The same turns and mirrors carry the whole set onto itself, and each row onto the other rows of its family. Which rows share a family with each named row? Give them in list order.
These 40 rows form 5 families of 8 rows each.
j588: [  3 -18   2 -12   8  -3   3 -15  -8  28   6   1  15]
j543: [ -6  13   8 -16   2   5   1  -5   8  33   4  -9  -6]
j19: [  6   5  19 -13   7   3   5   7  10  19   5  -3  -9]
j945: [  1 -15   0 -15  10  -2   8 -12 -11  29   5   3  11]
j439: [ -8 -12  -2  -7   6 -20 -10 -10  -9  11   5   6  -9]
j944: [  8 -19  20 -20   3  -7   0  -4   3  27   6  -8   6]
j266: [ -5 -11   1   0   7 -16 -15  -3  -7   9   4  -1  -5]
j759: [  4 -16   3  -9   9   1   3  -9  -8  27   4  -3  16]
j223: [-12  16   7  -6   3   0   4 -10  -6  18  -3  -8  -3]
j568: [-4  9 12 -1 14 -4  2  4  0 11 -4  3 -3]
j418: [  0   1  14 -24   5  -6  12  -7   7  23   8  10 -16]
j77: [  5 -20  17 -26   2 -11   5 -10   1  29   7  -1   2]
j712: [-11   4   9  -6  -5 -12  -5 -29   0  18   1  -5   1]
j903: [-10  -2   0  -6  -4  -1 -10   6  11  13   2   4 -14]
j728: [-10   6   8 -12  12 -12   9 -11  -2  15  -2  16 -10]
j5: [ -9  -7   1  -6  -7  -6 -15  -2  13  12   4   4 -11]
j750: [ -8   9  11   1  -2  -4  -7 -16   0  16  -2 -13   4]
j238: [10 -6 23 -7  0 -6 -8 -5 17 17  8 -6 -1]
j774: [ -4 -12  21 -14  -7  -3   7 -10   7  16  -8  -1  11]
j44: [  3 -10  -8  -8   3   2  -2  -3 -11  19  17  -3  -9]
j436: [  0  -2  17   4   7 -12 -11  -9   7   8  -2   0   5]
j33: [ -5  -7  20 -15  -3   2  12  -3   5  16 -10  -1   9]
j862: [-13  -2  -3 -12  -4  -4  -5   1   9  14   4  10 -17]
j930: [-15  11   5 -12  -1  -8   6 -23  -6  20   0   0  -6]
j681: [  7 -13  18 -22   7  -2   7   4  -1  28   4  -8   3]
j259: [  4 -10  19 -18  -2 -14  -1 -20  14  21  11   7  -8]
j966: [  3 -15  -7  -8  -1  -3  -7 -11  -9  19  18  -1  -7]
j704: [ -8  -7  18 -20  -3  -1  16  -7   3  18  -9   5   5]
j870: [ -5   1  10 -16  -6  -7  -8 -23  13  33   8  -6  -2]
j617: [  2 -13   1 -12  11   2   8  -6 -11  29   4   0  13]
j416: [ -7 -12  19 -19  -6  -5  12 -14   5  17  -8   5   8]
j805: [ -6  -6  12  -7   4 -21  -4 -23   5  12   1  13  -2]
j22: [  5 -13  -6  -5   1   1  -8  -5  -9  18  17  -5  -6]
j553: [-12  -7  -2 -11  -7  -9 -10  -6  12  14   5  10 -15]
j857: [  3 -14  16 -28   6  -6  12  -2  -2  30   5  -1  -2]
j376: [  1 -12  -9 -11   2  -1  -2  -9 -11  20  18   1 -11]
j627: [ -2   6  12 -10  -3   1 -10 -10  14  30   6 -14   1]
j656: [-10  -6  -4  -9  10 -15  -4  -2 -13  12   3   7 -13]
j154: [ -6  -5  -1  -2  11 -11  -9   4 -11  10   2  -1  -8]
j615: [ -9   8   6 -23  -1  -3   3 -17   8  35   7  -1  -9]

Which other rows belong to the same family as j930? j543, j223, j712, j750, j870, j627, j615
Which other rows belong to the same family as j944? j439, j266, j77, j681, j857, j656, j154
Which other rows belong to the same family as j418? j19, j568, j728, j238, j436, j259, j805
Which other rows belong to the same family as j553? j903, j5, j774, j33, j862, j704, j416

The same turns and mirrors carry the whole set onto itself, and each row onto the other rows of its family. Which rows share a family with each named row? Give them in list order.
These 30 rows form 5 families of 6 rows each.
j313: [-25   4  12  -9  -5   6   9   3]
j178: [-31  -2  14 -10  -5   6  10  12]
j420: [-17   0  13 -14 -17   9   6  -1]
j830: [-10 -15   2   7 -11  10  18  11]
j970: [-19 -22  17 -12 -14  -2  21  17]
j173: [ -2 -16   2  -7   8  -3  13  13]
j160: [-27  -2  13 -15 -14  10   9   7]
j489: [-7 10 10 -4 -8 -7 10  3]
j951: [-21  -2   4 -22  -1 -10  15  13]
j525: [-7  4  9 -1 -4  1 13 -5]
j250: [ -6 -22  16 -15 -14   0  20  19]
j344: [-10   5  10 -13  -9 -14  13  21]
j524: [  3 -14   2 -17   3  -3  11  16]
j501: [-10 -13  -1   0  -4  13  24   9]
j485: [  7 -11  11 -16  -2   1  13  17]
j864: [ -5 -16  -6 -11   4   2  11  16]
j822: [-22   6  11 -12  -6 -11   9  18]
j621: [-15 -19  15 -20 -20   3  18  15]
j833: [-13 -22   4  -1  -8   9  24  14]
j87: [-18   3  14 -10 -18  13  13   5]
j94: [-5  1  7  6 -9 -2  8  1]
j275: [-11 -14  11   6 -17  11  18  16]
j807: [-10 -14  12 -27 -15   2  21  12]
j444: [-6 -1 10  6 -4 -9  7 10]
j902: [-12 -19   6   5 -20   2  16  14]
j229: [-14   0   4 -17  -3 -14   9  19]
j222: [ -6 -17  12 -25 -16   5  13  10]
j849: [  4 -16   4 -12  -1   7  19  14]
j161: [-22  -2   0 -19  -1  -6   6  17]
j470: [ -8   0   5   5 -13 -11   7  10]

Which other rows belong to the same family as j173? j951, j87, j275, j807, j444
Which other rows belong to the same family as j524? j830, j160, j621, j94, j229
Which other rows belong to the same family as j420? j864, j902, j222, j161, j470
Which other rows belong to the same family as j313? j489, j250, j822, j833, j849

